In the rows, 100 means zero.
Each path below is one point turned by a fixed rotation once a step. After each direction that follows a path, write how fast that rotation turns it, in deg/step (0 if it stays still).
Each turn is a multiple of 5 degrees from 10 to 175, or 0.
Each row of a path follows its step; steps can be skipped.
Path 1:
step 0: 113 105 100 106 114 73 75 96 100 94 92 101 91 106 93 78 101 91 80 93 101 104 103 104 102 117 106 77 97 105 89 87 110 64
step 1: 106 86 77 109 107 93 109 93 113 98 108 94 119 119 107 109 121 106 90 96 89 110 87 121 116 101 112 101 108 88 119 66 105 96
step 2: 101 127 99 89 85 115 88 99 81 92 118 116 121 84 114 122 107 106 92 100 109 90 94 110 117 90 126 100 110 101 103 102 117 106
step 3: 98 114 110 75 89 98 110 85 95 116 104 102 93 83 102 97 86 120 103 94 94 112 117 99 122 105 91 91 91 90 67 90 111 79
step 4: 120 106 90 86 112 78 116 94 97 89 102 93 94 105 83 94 105 100 104 69 111 102 114 110 90 130 92 118 107 93 115 95 116 84
step 5: 98 102 76 104 109 98 98 86 74 81 122 116 106 123 105 89 112 93 99 89 103 103 94 95 103 121 124 90 99 107 93 86 82 116
step 6: 124 83 86 93 106 108 101 88 82 101 84 99 126 90 112 106 94 93 96 111 97 104 100 86 104 83 122 76 102 92 83 90 121 92
step 7: 114 112 128 98 100 111 113 108 116 82 94 98 94 99 106 101 102 118 81 94 91 95 95 109 107 108 122 104 88 100 97 87 123 65
step 8: 102 104 92 101 94 86 88 85 100 95 131 103 92 102 82 117 124 139 99 99 107 96 109 101 105 111 91 95 93 93 112 79 108 98
step 9: 109 122 80 86 94 80 103 79 81 91 98 106 106 103 115 113 120 86 102 87 119 99 86 112 106 90 81 103 106 105 71 94 106 107
Speeds:
107 101 93 104 106 108 96 102 104 99 93 105 109 102 106 91 99 100 100 95 99 98 104 104 106 96 96 96 100 103 104 97 96 106
80
108 97 102 106 101 101 99 106 106 105 104 94 98 98 104 106 101 105 95 108 101 97 98 108 104 96 112 94 99 97 101 100 99 99
65
106 103 97 101 103 99 114 98 104 101 97 93 102 99 108 100 105 95 105 106 97 103 99 102 96 98 95 107 107 99 99 98 107 100
135
106 104 99 104 106 100 95 98 93 102 107 106 102 95 98 98 100 106 99 114 94 98 97 97 101 107 97 105 104 104 97 103 98 103
120
97 98 106 105 106 97 106 95 97 96 100 104 93 101 101 95 101 101 102 103 102 89 109 101 110 96 98 99 100 93 103 105 105 96
90
106 101 97 98 98 97 96 112 110 99 106 99 94 97 103 95 100 104 105 95 93 97 102 91 100 104 96 98 101 98 99 101 102 91
95
107 95 103 105 101 102 102 98 101 91 95 102 97 103 98 104 107 105 97 101 101 94 97 92 91 97 96 96 90 105 96 97 102 102
40
Path 2:
step 0: 109 122 104 91 118 89 129 107 89 115 86 110 105 113 94 87 104 118 98 119 106 102 107 98 109 112 112 98 109 114 100 107 98 80
step 1: 104 99 117 95 98 89 81 122 85 109 92 105 82 94 84 84 122 104 96 101 98 102 95 109 94 117 90 104 130 112 94 95 114 96
step 2: 82 79 100 92 106 94 98 102 92 122 90 103 101 108 103 94 82 92 68 116 96 110 93 96 86 120 84 92 105 110 89 107 97 112
step 3: 93 105 85 88 119 105 99 97 82 103 88 115 99 102 72 105 90 120 89 94 104 123 122 107 92 88 107 90 109 112 99 103 90 107
step 4: 83 105 106 87 96 79 108 110 80 116 101 100 92 118 84 86 109 102 106 110 92 108 109 115 109 96 102 126 97 104 113 80 99 115
step 5: 113 100 106 90 87 83 107 110 109 112 97 91 97 129 98 83 102 116 96 117 111 123 105 107 82 121 93 94 104 100 110 116 103 93
step 6: 96 103 95 91 126 89 111 127 96 105 93 110 79 95 106 79 104 104 94 93 96 105 114 100 99 102 80 89 112 112 80 107 97 85
step 7: 85 97 87 100 112 87 85 109 91 109 102 91 94 86 98 101 99 95 82 93 103 129 99 117 83 113 96 120 119 100 93 86 102 119
step 8: 98 113 88 87 119 94 105 104 90 104 98 98 108 122 88 110 89 93 81 116 87 108 119 108 81 115 101 101 83 104 114 108 80 110
step 9: 117 117 92 95 102 81 106 100 103 108 94 102 87 119 73 94 119 106 102 82 98 115 119 109 110 97 97 102 97 128 102 94 105 102
Speeds:
105 100 101 101 106 98 106 95 99 90 99 97 106 101 104 101 96 109 98 108 101 105 99 94 99 107 102 92 104 96 106 104 95 104
135
94 104 96 103 98 97 98 104 102 105 100 98 109 101 111 95 109 105 105 103 103 97 101 106 105 98 97 95 106 102 105 106 104 97
70
Path 3:
step 0: 127 100 99 107 97 101 103 101 109 136 102 98 107 112 101 111 98 96 99 96 99 123 92 78 78 109 109 90 85 92 85 109 96 67
step 1: 106 105 121 128 80 101 118 120 104 83 97 87 120 101 99 94 117 71 114 95 114 102 105 103 104 108 108 114 94 98 77 111 113 93
step 2: 109 109 100 92 71 86 108 108 84 119 96 103 109 92 81 96 90 89 92 80 85 78 83 102 101 97 96 103 121 103 97 97 130 115
step 3: 106 93 94 104 77 86 95 83 114 119 88 109 108 110 111 118 102 112 92 89 101 104 85 69 89 118 97 99 108 92 88 88 100 69
step 4: 122 85 101 133 82 101 111 99 117 96 88 93 121 105 105 98 133 84 91 95 112 114 118 106 101 97 94 106 91 105 84 94 104 110
step 5: 114 92 108 108 88 109 108 97 80 113 107 103 118 90 86 101 81 86 94 80 107 91 82 106 100 89 98 123 93 93 111 81 133 120
step 6: 89 105 99 93 73 96 79 79 106 95 83 92 99 115 114 102 93 103 101 84 108 96 69 72 94 112 93 119 100 110 104 85 106 86
step 7: 132 114 100 123 97 97 105 76 122 99 90 82 100 122 107 98 128 104 83 88 92 108 113 101 101 93 81 93 98 114 99 92 102 112
step 8: 119 102 106 129 120 113 109 96 84 119 101 106 117 100 88 85 78 105 108 85 106 119 95 98 94 87 99 113 79 101 104 87 125 100
step 9: 99 105 110 83 89 100 84 115 107 91 86 74 100 116 102 73 92 88 112 85 114 97 77 79 94 111 101 124 87 105 105 99 112 87
Speeds:
102 97 97 89 94 102 101 108 99 101 96 100 97 99 99 99 96 106 101 102 108 102 96 90 91 102 98 92 101 102 107 95 102 100
115
101 98 94 101 104 103 97 105 99 103 104 93 99 97 104 99 99 99 96 102 109 106 106 99 103 100 109 102 92 94 92 99 109 105
95
96 102 98 108 96 104 93 106 107 89 95 97 106 96 96 98 98 107 98 101 105 102 99 98 104 102 104 106 105 103 99 102 96 92
135
108 98 94 105 103 103 95 97 99 100 101 99 102 100 88 98 101 101 96 103 101 97 92 103 101 95 100 90 107 96 102 107 105 107
130
106 100 103 98 104 93 108 95 103 95 97 104 97 99 91 103 103 100 96 108 101 107 97 94 98 93 108 102 96 105 94 97 96 100
100
